50 stands for zero in the data rows.
Here are some points, each followed by its number:
73,80,75,69,69,54,53,70,28,29,37,60,62,40,74,35,72,23,73,47,67,76,40,40,29,49,46,47,41,30,19,21 0
27,34,21,53,53,57,56,63,47,46,73,39,38,48,50,75,31,66,40,33,43,30,46,43,67,76,45,45,51,53,69,65 1
24,31,23,33,34,64,63,58,59,59,61,52,51,67,48,69,31,68,41,31,53,27,53,54,69,72,32,32,46,54,62,61 2
64,55,66,62,62,31,32,40,44,46,53,33,33,34,51,24,69,40,45,70,41,58,52,50,31,37,69,70,64,53,46,33 3
46,55,55,30,29,46,46,26,77,77,10,69,67,70,15,61,33,72,76,60,72,44,80,79,59,28,46,46,42,72,69,75 4
53,38,52,52,54,99,99,42,33,31,75,83,81,88,80,95,29,43,35,0,54,61,0,0,84,99,17,16,7,21,29,50 5
50,52,61,36,34,43,43,27,74,72,28,64,62,60,24,54,47,64,75,64,71,46,79,80,48,30,55,55,51,72,57,69 6
62,43,69,51,53,26,26,24,65,64,52,44,44,44,34,20,70,49,61,82,54,52,79,79,32,38,79,79,69,78,47,49 7
66,68,66,58,60,68,68,48,42,42,23,66,66,55,63,45,60,41,76,38,76,64,38,39,40,47,30,31,32,37,24,36 8
57,51,68,41,40,39,40,27,70,69,35,58,59,54,29,38,59,55,77,72,70,49,84,84,38,34,69,68,61,76,51,66 9
56,48,51,57,58,52,52,39,48,48,50,45,45,45,52,45,55,49,37,51,44,52,40,40,47,44,52,52,51,47,49,51 10
57,54,57,59,58,73,73,50,38,39,56,66,66,63,68,64,46,43,49,27,56,60,25,26,61,67,36,36,29,32,36,47 11
61,66,63,59,61,57,57,58,39,40,48,59,60,50,62,47,56,40,56,43,57,62,39,39,45,51,45,46,38,37,36,40 12
50,60,54,51,52,39,40,53,45,45,67,60,61,45,55,52,53,45,33,55,42,56,48,48,47,41,54,53,54,52,49,47 13
48,40,46,40,39,48,48,40,61,62,58,49,49,54,38,47,49,58,67,59,55,43,65,66,55,52,53,53,59,62,54,66 14
60,43,70,48,47,26,25,23,66,67,48,46,47,45,33,21,69,49,65,79,58,52,80,80,32,38,80,80,70,77,47,49 15
50,38,52,37,38,99,99,43,39,39,68,84,84,87,67,79,37,43,32,17,44,56,8,9,75,99,15,16,15,24,40,69 16
37,43,40,26,26,47,47,48,70,69,36,57,57,63,29,52,31,66,57,52,54,38,65,66,66,43,42,41,46,65,64,65 17
55,56,55,57,57,58,58,49,45,46,48,55,54,52,56,50,51,47,50,45,53,54,42,42,50,50,45,45,42,42,45,51 18
53,44,50,56,56,88,88,43,39,40,67,73,73,75,72,79,36,48,39,12,55,58,13,13,75,79,26,26,19,28,36,55 19
72,62,65,67,67,28,27,53,36,35,54,28,28,16,60,29,78,30,39,71,26,65,40,40,20,31,72,73,74,41,44,28 20
55,43,52,52,51,79,79,46,39,38,69,69,69,70,71,73,42,43,36,21,50,59,18,19,67,77,30,31,25,32,36,48 21
50,54,50,48,46,63,63,59,50,50,35,60,59,54,55,49,51,51,76,38,74,50,49,50,44,55,29,30,41,46,34,45 22
11,13,39,30,30,44,45,57,66,64,77,47,46,68,31,55,21,71,53,47,52,18,65,67,66,68,25,25,64,73,47,63 23
67,65,61,64,65,51,51,65,26,27,64,60,60,47,60,39,63,35,60,48,45,63,39,37,39,58,58,57,39,46,37,0 24
48,61,54,37,37,46,46,49,60,61,28,64,64,60,33,55,38,58,61,55,60,52,64,64,58,37,46,46,40,57,58,56 25
35,30,32,46,46,79,79,60,44,44,79,60,60,74,64,86,27,58,37,14,47,40,27,26,78,89,29,28,32,40,52,57 26
43,41,40,62,62,75,76,55,38,38,70,53,53,61,63,78,34,55,42,21,46,45,23,23,70,78,40,40,32,38,52,64 27
43,44,40,53,54,49,50,54,46,46,61,42,42,45,53,55,47,52,37,48,40,45,45,45,54,56,53,53,54,49,57,54 28
79,99,87,84,84,42,41,85,11,13,70,71,71,40,87,28,83,4,73,55,66,95,44,44,27,62,63,65,39,11,12,13 29
43,47,46,30,30,44,44,35,73,73,31,58,57,62,23,54,37,66,62,58,59,43,71,71,61,35,47,47,46,68,66,63 30
31,42,34,40,40,54,54,73,53,52,54,48,48,50,52,57,43,60,61,39,59,33,60,61,54,69,39,39,54,55,56,47 31
40,47,40,48,49,45,44,62,48,47,60,47,48,49,50,52,45,51,44,49,44,45,53,54,58,58,53,53,53,48,56,54 32
24,34,29,11,10,49,49,47,84,85,28,61,60,72,17,58,20,80,69,47,63,27,79,79,77,48,36,36,45,75,73,74 33
44,38,36,37,38,36,36,51,58,57,42,27,27,33,42,52,47,55,34,57,24,40,49,49,48,31,54,56,69,59,67,54 34
51,50,50,54,54,50,50,49,48,49,51,49,49,47,51,48,52,48,47,51,46,51,48,47,48,51,53,54,53,48,50,47 35
27,31,29,15,15,67,67,49,72,72,38,67,69,81,37,66,19,71,55,28,59,32,56,55,85,65,21,20,32,58,59,74 36
65,73,64,83,84,28,28,78,12,12,69,33,32,17,80,52,69,16,24,58,16,75,35,36,36,34,78,78,58,21,46,28 37
57,58,55,58,59,64,66,46,42,43,45,60,59,55,59,52,49,48,50,42,59,56,38,40,53,49,41,41,36,39,42,50 38
62,38,62,57,57,40,38,14,56,56,57,34,35,43,45,27,65,51,32,68,38,50,49,49,39,41,64,64,64,58,48,41 39
64,60,63,59,58,50,51,54,39,39,41,49,49,41,61,41,65,35,56,53,54,63,41,41,32,41,48,48,49,42,35,32 40
44,48,38,52,52,72,72,46,44,45,48,60,59,61,58,72,41,56,46,30,60,47,37,37,60,64,30,29,31,40,46,50 41
52,55,62,38,37,46,45,27,73,73,19,65,66,61,22,53,48,65,78,65,72,46,82,82,48,30,56,55,51,72,60,69 42
70,80,73,67,67,57,56,70,31,30,47,66,67,47,72,37,68,26,73,45,70,74,40,40,34,56,46,46,37,29,21,30 43
58,41,56,50,50,31,32,36,55,54,55,33,32,34,44,29,64,45,40,75,34,51,55,56,31,34,69,68,73,62,52,35 44
65,73,70,66,64,44,42,73,26,25,60,54,54,41,71,39,66,24,42,53,44,73,40,41,36,54,63,61,46,32,34,25 45
45,38,43,45,45,38,40,44,60,61,56,39,39,45,40,39,52,55,43,63,42,43,60,60,48,45,59,59,64,62,59,52 46
32,36,52,30,30,37,37,44,77,77,55,42,43,53,28,24,44,69,60,62,61,31,86,85,56,64,66,67,65,76,65,57 47
58,51,57,57,58,38,38,52,41,41,56,37,37,33,55,38,63,36,33,62,33,57,43,44,37,39,63,63,63,47,48,32 48
52,54,65,37,38,44,44,24,73,73,18,65,67,61,22,53,47,63,79,65,74,46,82,81,46,27,58,60,51,71,59,67 49
13,23,14,27,27,50,52,67,68,67,64,43,43,61,35,60,25,76,49,39,47,17,69,69,73,71,42,42,59,67,73,77 50
4,20,7,29,30,47,48,81,63,65,78,33,34,54,39,73,23,79,39,37,39,9,68,66,71,83,44,43,65,69,85,61 51
57,48,64,45,44,36,36,30,64,65,42,49,50,46,34,36,61,52,62,71,56,50,73,74,36,32,68,69,65,70,51,54 52
72,71,71,58,58,71,71,51,42,42,13,71,71,50,65,42,64,38,86,37,86,68,38,39,33,45,24,24,29,34,13,31 53
33,61,44,16,13,41,42,64,75,73,26,73,73,67,13,65,28,74,74,47,65,36,74,74,64,34,39,39,35,70,81,54 54
69,77,75,67,67,52,51,71,30,29,48,61,62,44,71,35,69,26,67,50,63,74,41,42,34,53,51,50,41,31,24,23 55
68,66,62,54,54,79,77,35,46,45,9,74,75,64,63,50,57,46,75,33,86,65,36,37,39,43,16,16,22,33,17,42 56
62,38,54,55,55,25,24,32,52,53,56,18,18,20,42,27,70,43,24,81,21,50,49,51,26,25,74,76,83,62,57,38 57
58,56,54,53,52,69,69,42,48,47,29,63,63,60,56,52,51,50,64,38,70,56,39,39,48,50,29,29,32,40,34,51 58
30,44,35,12,12,48,47,39,85,85,16,65,66,77,12,62,17,80,66,49,64,33,78,77,77,38,34,33,38,73,75,78 59
44,47,46,36,36,46,46,37,69,68,38,55,55,60,29,53,40,63,58,57,58,43,67,67,58,36,49,50,50,63,63,63 60
60,52,62,48,47,59,60,26,60,59,43,69,69,67,42,49,51,54,64,53,71,53,67,67,52,42,48,47,44,54,41,63 61
61,62,62,60,60,58,57,57,38,37,49,55,57,48,61,47,57,41,55,43,56,61,39,37,48,51,45,46,39,37,39,42 62
47,56,47,63,63,48,49,73,30,30,69,44,43,40,65,61,51,41,43,46,40,53,43,43,50,65,59,60,50,42,53,35 63
68,65,63,54,52,76,76,36,45,45,11,73,71,66,62,48,56,44,72,35,82,66,35,36,41,46,20,18,24,35,20,46 64
31,45,36,12,11,49,49,38,84,85,13,67,68,76,11,64,17,81,70,50,65,34,78,78,77,40,33,32,37,74,75,76 65
77,85,79,66,66,64,66,66,33,32,22,70,69,45,73,32,75,25,91,43,88,77,40,39,25,48,34,35,35,30,9,19 66
21,31,24,11,10,50,51,52,82,83,32,56,55,72,22,57,20,79,62,44,56,25,74,74,79,55,33,32,46,72,71,78 67
77,93,85,73,73,53,55,77,23,22,39,68,66,39,79,30,79,15,88,49,74,85,42,40,25,53,48,48,37,24,11,15 68
71,58,75,67,68,24,23,32,47,47,53,28,29,23,48,8,82,38,52,82,44,60,59,58,18,31,77,77,75,57,41,23 69
55,63,54,58,58,36,37,60,38,39,45,44,44,41,55,56,52,40,37,56,34,60,49,49,48,33,61,60,52,41,57,45 70
72,85,79,70,70,49,50,76,24,24,48,63,62,39,76,34,74,19,71,51,62,79,41,40,31,53,53,53,41,28,21,16 71
65,78,64,68,67,44,43,77,29,29,60,48,48,42,69,38,69,23,39,51,44,72,40,40,38,51,63,61,45,33,36,21 72
39,45,53,46,44,60,59,51,42,41,67,55,54,50,40,73,39,62,41,39,31,36,44,45,75,63,46,48,51,60,67,76 73
49,45,51,44,43,45,44,42,62,61,49,49,48,51,39,45,51,55,54,61,52,47,63,61,47,41,54,53,58,61,53,60 74
64,60,56,49,50,82,84,26,49,50,24,77,76,76,61,56,49,48,59,30,77,62,31,31,54,47,15,14,16,31,24,52 75
58,49,55,57,57,37,37,51,40,42,59,36,36,33,57,39,63,37,30,64,32,57,45,44,38,44,63,60,62,47,49,42 76
37,51,45,21,20,47,47,32,81,81,9,68,68,77,11,63,21,78,72,55,68,39,77,78,71,36,35,35,36,72,74,77 77
57,50,68,42,41,38,38,27,70,71,38,59,59,53,30,39,59,55,74,69,68,49,83,83,40,34,68,68,61,74,51,62 78
65,68,67,57,57,57,56,55,44,45,31,62,61,47,60,37,64,37,79,49,71,64,48,48,33,47,42,42,42,41,28,36 79
64,60,55,50,49,82,80,29,47,47,20,77,78,77,61,56,49,48,55,29,78,63,32,32,53,46,17,19,19,31,22,52 80
48,48,45,53,52,53,53,48,49,49,54,49,51,51,49,52,46,54,48,49,50,48,48,47,54,51,48,48,50,49,53,60 81
71,82,71,69,69,58,57,57,27,27,44,74,74,54,75,44,66,27,65,41,68,79,38,39,39,52,43,43,30,21,18,31 82
49,58,52,48,48,39,39,62,46,47,48,51,53,48,51,50,46,44,43,54,41,57,53,53,53,46,56,56,47,47,54,44 83
63,81,67,68,68,45,45,74,31,31,59,65,65,46,66,38,66,27,64,53,59,73,50,50,39,59,56,56,44,28,30,33 84
17,29,10,53,54,54,54,82,40,38,81,28,29,39,52,94,29,70,34,34,32,21,49,47,71,90,51,51,55,58,82,48 85
45,53,53,31,33,46,45,29,76,76,17,66,65,68,16,59,33,72,74,58,70,43,78,76,58,28,46,46,42,70,67,73 86
50,50,48,53,54,52,51,50,49,50,54,49,49,48,50,49,50,50,47,50,47,50,47,47,51,52,52,52,51,48,51,52 87
34,41,32,51,53,58,58,55,49,49,57,45,43,56,50,63,37,62,42,39,47,37,44,43,62,66,45,44,48,50,61,68 88
27,42,32,8,8,49,49,43,86,85,13,65,65,80,11,63,13,82,66,47,64,32,77,78,80,40,31,31,36,75,75,78 89
60,63,59,60,58,58,59,55,40,40,47,55,55,50,61,46,55,41,55,44,57,60,38,38,47,51,45,45,40,39,38,44 90
49,48,46,59,60,71,72,48,43,42,56,56,56,61,59,64,39,54,42,29,53,48,29,29,64,66,39,39,33,36,50,61 91
59,50,53,59,59,36,36,53,41,41,54,36,36,33,56,40,63,38,33,64,30,58,45,45,33,36,65,67,64,49,50,36 92
26,39,27,46,45,40,41,78,46,46,73,32,32,42,54,66,39,57,34,45,32,32,56,56,60,63,55,55,63,52,69,49 93
47,48,45,53,53,53,52,46,52,53,50,48,48,53,49,53,47,54,46,50,49,46,48,49,56,53,49,48,50,49,54,58 94
45,36,34,51,50,37,36,54,49,49,57,21,20,25,50,52,54,51,25,58,19,40,44,44,42,37,60,61,74,52,65,55 95
51,49,51,41,40,76,76,32,55,55,38,76,77,79,50,70,34,57,49,29,65,53,38,38,69,56,26,26,23,41,46,63 96
58,52,54,55,56,56,57,42,41,42,51,53,53,52,60,49,56,40,35,47,45,60,35,36,47,49,47,46,44,38,41,42 97
35,36,33,39,40,46,45,50,63,63,55,45,45,55,38,49,40,63,48,53,49,36,62,62,60,52,50,51,58,61,62,67 98
34,39,30,52,52,58,58,55,50,50,63,48,48,54,49,65,36,62,41,39,46,37,44,45,65,68,45,45,49,49,61,65 99
53,38,50,54,52,98,98,44,35,34,72,80,81,86,79,93,30,45,35,1,54,60,2,4,84,93,19,18,11,22,31,54 100
62,65,63,62,61,59,57,56,38,37,42,57,57,50,63,44,57,40,60,43,60,61,39,38,43,49,43,43,38,37,38,40 101
20,31,24,10,10,51,50,52,82,83,32,56,56,71,22,57,20,79,63,43,56,24,73,73,79,55,33,33,45,71,72,78 102
24,32,21,33,34,51,50,57,67,67,56,47,46,62,36,57,29,71,47,45,50,27,63,63,71,58,42,43,55,60,66,79 103
64,66,58,69,69,50,49,60,28,27,48,48,48,40,71,53,62,30,33,46,38,68,32,31,43,41,53,53,44,26,39,35 104
46,38,46,46,45,37,35,32,66,65,53,41,41,49,34,36,51,60,50,65,47,41,66,67,49,43,62,63,63,67,59,61 105
27,35,30,21,21,55,57,54,72,73,42,57,57,68,34,54,26,70,61,39,57,30,63,65,74,57,33,34,42,63,61,75 106
68,72,60,67,66,48,47,74,25,25,71,42,42,29,69,39,66,12,69,56,32,75,24,25,40,38,65,66,56,22,43,32 107
78,94,83,72,72,53,52,82,23,22,46,70,71,42,81,28,80,14,87,50,76,85,41,40,24,58,49,50,38,22,8,16 108
38,39,31,71,72,75,74,73,26,25,83,43,43,50,66,99,26,57,51,18,39,39,18,16,76,92,45,45,34,42,64,60 109
34,42,31,41,42,71,71,41,57,55,70,52,53,72,47,50,34,60,38,34,54,39,51,51,68,65,29,30,35,46,54,91 110
Which point above is nearest to each new point, looking only along the 5 directions in which the numbered points spread most? Its number follows each.
58,56,51,50,50,71,70,37,48,48,31,66,67,67,56,55,48,50,51,36,67,57,37,37,53,47,30,30,31,37,34,54 58
49,47,48,45,45,44,43,42,61,61,51,49,49,50,38,45,51,55,53,62,52,45,63,65,49,44,56,57,58,59,56,64 74
66,99,81,80,80,35,36,96,7,5,70,82,82,49,88,13,85,1,60,48,55,94,38,38,28,52,57,57,34,0,14,20 29
47,46,45,57,57,73,74,46,44,43,61,58,57,66,61,66,39,54,39,27,52,49,28,30,68,64,37,38,32,37,48,63 91
64,75,65,82,81,30,29,79,12,12,69,35,33,20,79,52,68,16,16,55,16,75,35,34,36,41,77,77,58,23,45,25 37
56,43,58,49,50,35,33,31,59,58,52,43,43,46,38,31,62,49,55,71,50,51,67,67,37,39,69,68,67,67,53,47 52
66,70,67,73,74,34,36,76,19,19,67,42,43,32,75,44,68,19,30,56,27,73,38,37,37,47,70,68,54,29,40,24 107
67,34,67,63,63,6,6,5,62,63,59,2,4,11,29,0,80,53,30,99,22,44,68,67,17,17,93,94,98,79,60,29 57
73,71,74,60,59,70,70,50,42,42,9,71,70,53,68,39,66,37,93,36,91,70,38,40,32,42,25,24,29,35,10,29 53
37,48,44,40,40,41,41,75,47,46,60,46,47,49,56,47,45,45,46,46,40,46,57,57,55,59,53,52,52,50,54,43 32
65,73,62,81,81,29,29,79,14,14,67,30,30,18,80,54,68,17,18,58,14,73,34,35,34,34,78,78,60,23,46,30 37
58,39,54,49,49,32,32,36,55,55,58,34,34,35,44,30,65,44,37,73,35,52,56,56,34,39,69,69,70,61,53,37 44
38,32,36,41,41,71,70,49,61,61,68,63,64,78,52,68,34,58,42,23,50,42,39,38,72,80,35,34,37,51,50,73 110
43,41,40,59,58,73,73,61,38,38,70,52,52,56,62,77,34,56,44,24,45,44,25,26,70,79,41,39,34,40,53,63 27
1,14,6,25,26,48,49,81,66,66,80,34,35,57,37,72,22,82,37,37,43,5,71,71,73,80,43,43,67,71,86,62 51
68,34,50,56,55,19,20,27,54,55,44,2,1,2,40,27,75,49,17,85,5,45,41,42,14,9,79,79,98,63,65,35 57
48,46,48,44,42,43,43,41,62,61,46,50,52,54,38,45,51,55,54,60,53,45,64,64,49,45,56,56,58,60,55,60 74
37,36,30,70,70,76,76,72,27,26,80,44,45,50,65,99,27,58,51,17,39,39,17,16,77,87,46,45,34,39,61,56 109
39,41,35,55,55,50,49,60,44,43,66,38,37,43,53,62,43,54,37,44,39,41,44,43,55,62,52,52,55,50,62,53 28
63,39,55,54,54,24,24,30,53,54,59,17,15,25,41,25,71,45,27,81,22,50,51,51,25,27,75,77,82,62,56,41 57
43,42,40,61,60,74,74,56,37,37,71,54,54,60,63,78,33,55,42,22,46,46,22,24,73,81,41,42,31,36,51,65 27
42,52,46,38,37,38,38,44,63,62,37,61,61,61,32,68,34,62,59,52,55,39,59,59,49,38,60,60,55,59,51,70 60
50,44,45,59,59,57,57,56,38,37,62,40,40,43,60,63,46,48,35,40,35,49,30,31,54,61,51,51,49,43,53,52 28
46,47,42,31,29,76,76,32,62,63,32,77,77,83,44,63,32,62,49,30,68,48,43,44,71,52,18,18,21,44,44,66 96
58,43,57,51,50,32,32,40,53,54,56,30,28,33,43,32,65,44,37,74,33,52,54,52,30,33,68,70,72,60,53,37 44
45,46,40,50,50,67,67,46,50,50,45,57,57,62,53,61,42,57,45,35,58,46,41,41,59,58,33,33,37,42,48,61 41
35,34,32,40,41,70,70,51,55,55,64,62,62,73,52,70,30,61,42,27,53,40,40,40,76,70,31,31,36,44,51,69 110
79,99,87,85,85,42,42,85,12,13,68,72,72,39,86,26,84,2,73,55,66,96,42,43,22,61,62,63,39,10,10,9 29
62,40,54,53,52,27,28,37,53,53,52,18,17,21,43,31,69,45,27,77,21,49,48,47,24,23,72,73,82,60,58,39 57
46,57,51,34,35,52,52,39,66,67,25,65,65,66,30,57,35,63,62,50,65,47,63,61,59,39,39,39,37,59,60,62 25
39,42,35,38,39,63,62,44,61,60,43,60,59,66,44,57,37,64,53,39,61,40,51,51,64,55,32,33,39,51,49,69 110
36,56,43,33,33,41,40,72,55,55,54,64,64,61,46,50,37,51,59,45,52,49,67,68,66,63,48,49,43,49,53,56 31
59,47,51,54,54,56,55,40,40,39,50,46,46,48,63,54,55,40,26,45,36,58,29,28,46,49,47,47,49,38,43,43 97
79,99,88,87,87,42,43,86,10,9,63,74,75,39,87,26,85,4,74,56,64,97,42,43,27,62,65,65,40,10,9,8 29
76,84,78,65,66,64,64,69,33,30,21,67,66,43,74,33,75,26,90,44,84,76,40,40,25,52,36,38,35,31,9,18 66
19,33,20,35,36,54,55,50,54,53,80,38,38,61,38,45,29,69,38,46,38,26,69,68,67,45,38,39,49,60,69,99 103
78,99,85,84,84,42,40,88,11,11,66,73,74,41,86,30,84,4,70,54,64,95,43,44,27,60,64,67,39,11,13,12 29
41,42,35,40,40,63,64,43,59,60,43,59,59,69,45,57,38,62,52,39,61,41,50,49,65,55,32,33,39,49,49,67 110
59,68,60,63,62,36,36,61,36,36,47,46,48,39,56,55,55,37,41,57,37,63,51,51,44,32,65,63,52,39,54,45 70
76,84,78,64,64,67,65,64,34,34,18,70,70,46,73,33,74,27,93,44,89,76,40,40,27,46,32,34,36,29,6,17 66
24,33,20,51,50,57,55,68,47,48,71,38,40,50,50,74,32,67,37,37,42,27,48,47,68,82,48,48,53,55,70,59 1
64,70,61,80,81,28,26,74,15,17,65,29,29,17,78,55,69,18,19,57,14,72,33,34,34,33,75,75,62,26,48,35 37
35,36,25,59,60,45,45,68,38,38,69,20,21,25,56,77,45,57,29,46,21,33,39,40,52,64,59,58,66,53,74,46 93
24,33,20,32,33,51,51,54,66,67,64,48,47,61,36,56,30,71,50,44,50,27,63,65,69,61,41,43,56,62,67,78 103
57,40,57,50,51,31,31,35,54,54,58,32,31,37,44,32,66,45,37,75,35,52,56,56,34,34,69,70,72,62,51,37 44
26,34,30,18,18,59,57,54,72,74,36,59,58,71,32,60,21,74,57,36,56,30,61,60,80,60,30,30,38,63,67,75 106
62,39,53,55,55,25,26,35,52,52,51,17,18,20,44,26,71,43,25,79,20,50,48,48,25,26,74,72,83,61,58,36 57
66,64,78,64,64,53,53,40,53,53,24,54,55,44,52,23,59,42,72,61,74,62,55,55,28,50,48,48,45,49,26,32 79
17,31,11,54,54,55,56,79,40,37,83,29,31,39,52,95,28,70,36,34,34,21,47,45,71,92,51,52,56,56,82,45 85
67,65,65,71,71,26,26,55,31,32,68,38,39,25,62,29,75,27,31,70,29,70,49,49,28,39,76,76,68,39,42,25 20
47,48,46,39,39,42,42,48,56,56,42,47,48,48,40,48,44,54,44,57,44,46,57,57,53,43,51,51,53,57,58,51 74
66,75,64,83,82,29,30,81,12,11,65,33,34,22,81,52,69,16,20,55,15,74,34,35,36,36,77,76,59,20,46,28 37
52,32,43,57,57,25,26,43,58,57,99,36,36,46,41,27,61,46,38,69,39,56,50,49,28,51,72,71,68,67,47,18 44
51,42,43,61,60,55,56,56,38,38,61,34,34,36,61,66,48,48,31,40,28,48,26,27,52,55,52,51,54,42,56,56 28
70,61,64,61,61,54,54,49,40,40,22,46,46,33,65,43,68,36,63,49,56,64,34,35,30,34,42,42,51,39,30,34 40
76,99,84,95,95,25,26,97,0,0,97,74,73,37,95,36,80,0,43,54,41,99,46,46,29,63,82,81,41,0,15,8 29
49,32,47,61,61,23,24,34,54,53,70,9,7,21,38,35,62,60,31,76,25,35,59,60,34,44,79,79,84,72,69,36 57
63,36,55,55,54,24,25,30,55,57,55,17,17,20,42,26,71,44,24,81,21,50,50,48,23,23,75,75,84,63,58,38 57
64,70,61,81,80,30,29,80,16,14,62,31,32,19,78,51,69,18,20,57,15,73,34,32,37,36,76,76,60,23,47,24 37
76,81,79,63,62,65,65,63,34,35,21,69,69,45,73,32,73,27,95,43,84,75,40,41,25,49,34,33,34,31,13,23 66
63,63,63,58,58,50,50,55,40,41,42,53,52,44,61,40,64,36,63,53,57,62,44,43,34,46,49,49,48,43,35,34 40
49,45,48,45,46,44,45,40,62,62,51,48,48,51,39,46,51,55,53,59,52,46,61,60,51,40,57,57,57,59,56,56 74
42,48,43,39,39,61,61,45,60,60,39,62,63,66,41,58,34,62,53,38,59,44,50,49,68,53,36,36,35,51,56,67 110
78,85,80,65,65,66,66,65,34,34,19,69,69,45,72,33,75,27,99,42,89,76,39,39,24,51,31,32,34,31,8,18 66
67,33,53,55,55,18,17,27,54,54,43,0,0,0,41,29,76,47,12,84,0,44,39,39,13,7,79,78,99,62,66,38 57
60,60,62,52,52,53,51,51,51,51,37,57,57,48,52,40,60,44,71,54,67,58,54,53,38,45,45,45,49,49,35,45 79
13,23,11,29,29,51,51,66,68,69,66,43,42,61,35,60,26,76,48,41,48,18,68,68,72,70,41,41,60,66,73,76 50
67,31,70,67,68,1,1,0,64,64,57,0,0,12,27,0,82,53,32,99,23,45,71,71,14,19,95,95,99,81,61,29 57
71,59,72,60,60,45,45,34,49,50,29,44,45,39,52,22,72,43,68,62,64,60,51,51,25,35,51,51,56,53,29,30 40
24,33,21,34,33,51,50,52,68,68,55,47,48,61,36,56,29,71,49,45,50,27,64,64,70,63,42,42,54,62,67,78 103
59,59,55,56,56,73,73,39,45,44,31,65,65,64,60,55,49,49,57,33,68,58,34,34,53,51,31,30,28,35,35,55 58
39,53,45,19,20,48,48,33,82,83,8,70,68,73,10,64,21,79,69,55,69,39,78,78,71,29,37,37,37,72,73,77 77
73,74,72,57,57,70,70,54,40,40,18,71,70,53,68,40,67,37,89,37,86,69,39,38,31,45,25,24,30,33,13,29 53
24,32,20,51,51,56,56,65,47,48,69,38,38,50,50,74,32,67,36,35,41,28,49,49,70,79,46,45,52,53,69,60 1
16,30,12,55,56,55,53,80,39,39,82,31,32,35,52,94,28,70,35,35,33,21,49,48,73,92,53,52,56,57,81,51 85
66,36,48,56,57,20,19,32,52,51,49,3,4,2,42,31,75,47,14,81,3,46,38,39,17,10,78,76,97,61,64,37 57
65,71,61,81,80,29,30,78,12,13,64,31,30,22,80,53,69,17,18,57,14,73,32,32,34,34,75,74,61,23,47,27 37
38,46,40,25,24,47,47,46,70,71,29,58,58,63,28,56,31,67,57,52,55,40,65,66,66,46,41,41,44,65,65,62 17
63,40,53,54,55,25,25,30,52,51,59,19,19,23,43,26,70,43,25,80,22,51,51,50,24,29,75,74,81,62,57,37 57
43,42,41,61,62,75,75,53,38,38,67,52,52,58,63,79,34,56,42,21,47,45,23,21,72,76,39,38,32,37,52,58 27
67,34,50,55,55,19,18,29,51,51,49,1,0,2,44,30,75,47,18,81,3,45,39,38,17,10,77,78,95,60,65,39 57
1,15,6,24,24,47,47,83,67,67,75,32,33,55,38,72,21,82,38,37,42,5,72,71,73,82,42,42,68,70,85,61 51
57,51,55,57,56,43,42,54,43,41,52,45,46,43,55,43,58,40,43,59,42,56,47,47,42,46,57,58,56,48,48,40 13
26,34,22,52,51,58,57,68,46,47,68,40,40,48,50,78,32,65,41,36,43,29,44,45,66,77,48,49,52,54,68,62 1
65,58,66,74,74,18,18,51,32,30,66,21,22,16,59,30,73,31,23,75,18,62,49,48,30,29,84,85,74,47,52,30 20
58,41,55,52,53,32,32,39,53,55,57,31,33,32,43,29,65,45,37,74,32,51,55,55,33,36,70,71,72,62,52,44 44
49,44,49,44,44,43,44,39,63,62,47,49,49,52,37,47,50,55,57,61,53,46,64,64,47,42,57,56,58,62,55,58 74
45,33,50,34,34,29,27,28,74,74,46,37,37,49,26,26,50,62,54,73,46,39,76,75,48,42,64,65,67,79,61,53 105
32,38,28,57,57,48,47,68,39,40,75,32,30,35,54,74,41,57,32,45,32,35,45,44,57,73,57,57,59,54,69,44 93
46,37,45,56,57,38,37,36,55,54,62,30,31,39,41,39,53,59,36,63,37,40,54,54,46,49,64,64,67,61,61,52 46
63,41,46,52,52,19,18,36,53,51,57,0,0,0,48,35,74,44,0,79,0,48,41,40,5,0,74,74,99,62,85,31 57
74,82,77,65,64,65,64,62,34,33,22,68,66,45,73,36,73,27,92,41,86,75,40,41,26,53,35,34,34,32,11,23 66
3,18,7,27,29,49,47,80,64,63,79,31,32,54,39,71,23,79,37,38,41,8,70,71,72,83,45,44,66,68,84,58 51
43,43,39,57,56,44,45,62,40,41,69,35,34,35,56,59,50,49,32,52,33,44,45,45,50,62,58,56,59,51,61,44 28
25,34,19,52,53,57,57,68,45,45,72,41,40,49,51,74,33,67,38,35,42,29,47,49,69,79,47,47,51,52,68,64 1
49,44,49,44,43,44,44,36,61,61,52,50,51,52,40,46,50,55,52,58,51,45,62,63,49,44,54,55,59,61,55,59 74
67,33,68,64,63,6,4,4,62,63,56,1,1,9,29,0,81,53,30,99,22,44,69,67,14,16,94,93,98,80,63,27 57
48,44,49,44,44,45,44,38,62,62,51,49,50,50,38,47,51,56,56,60,53,45,62,62,47,43,57,55,56,60,55,57 74
56,59,55,60,60,65,65,47,43,42,45,59,59,55,59,52,49,48,53,39,60,57,37,36,52,56,42,43,35,38,43,56 38
74,99,81,94,93,25,25,98,0,0,99,71,71,36,95,40,80,0,42,54,38,99,45,47,34,61,81,80,42,0,18,3 29
37,36,30,70,69,75,76,72,27,27,81,44,44,50,66,99,27,58,51,18,38,39,18,17,77,89,45,45,35,40,63,57 109
3,17,8,26,25,48,47,82,67,68,76,36,37,57,37,71,22,80,35,37,41,7,71,70,72,81,42,42,67,70,83,59 51
67,31,68,65,65,3,4,5,62,62,58,2,1,13,29,0,81,53,30,99,22,46,70,69,15,17,93,93,98,80,62,33 57
69,32,69,64,64,3,4,6,62,62,58,0,0,10,29,0,82,54,30,99,19,44,67,68,13,15,96,96,99,80,62,30 57
44,41,42,61,63,75,74,56,37,36,68,53,53,62,64,81,33,55,39,23,47,45,21,21,73,76,39,37,31,37,54,64 27
48,46,47,44,42,44,44,41,62,62,46,51,51,54,38,46,50,56,55,60,53,45,64,64,50,43,56,55,57,61,55,59 74
12,24,13,27,27,50,51,66,71,72,66,41,41,63,36,60,25,76,47,39,47,17,69,69,77,70,40,40,60,65,73,79 50
73,74,73,57,57,71,70,54,41,41,11,70,71,54,67,41,66,37,89,36,89,69,38,38,31,46,23,23,29,34,10,30 53
3,19,6,29,27,48,47,82,63,63,74,33,32,55,39,76,23,80,32,37,42,7,70,69,73,84,44,46,67,70,85,57 51
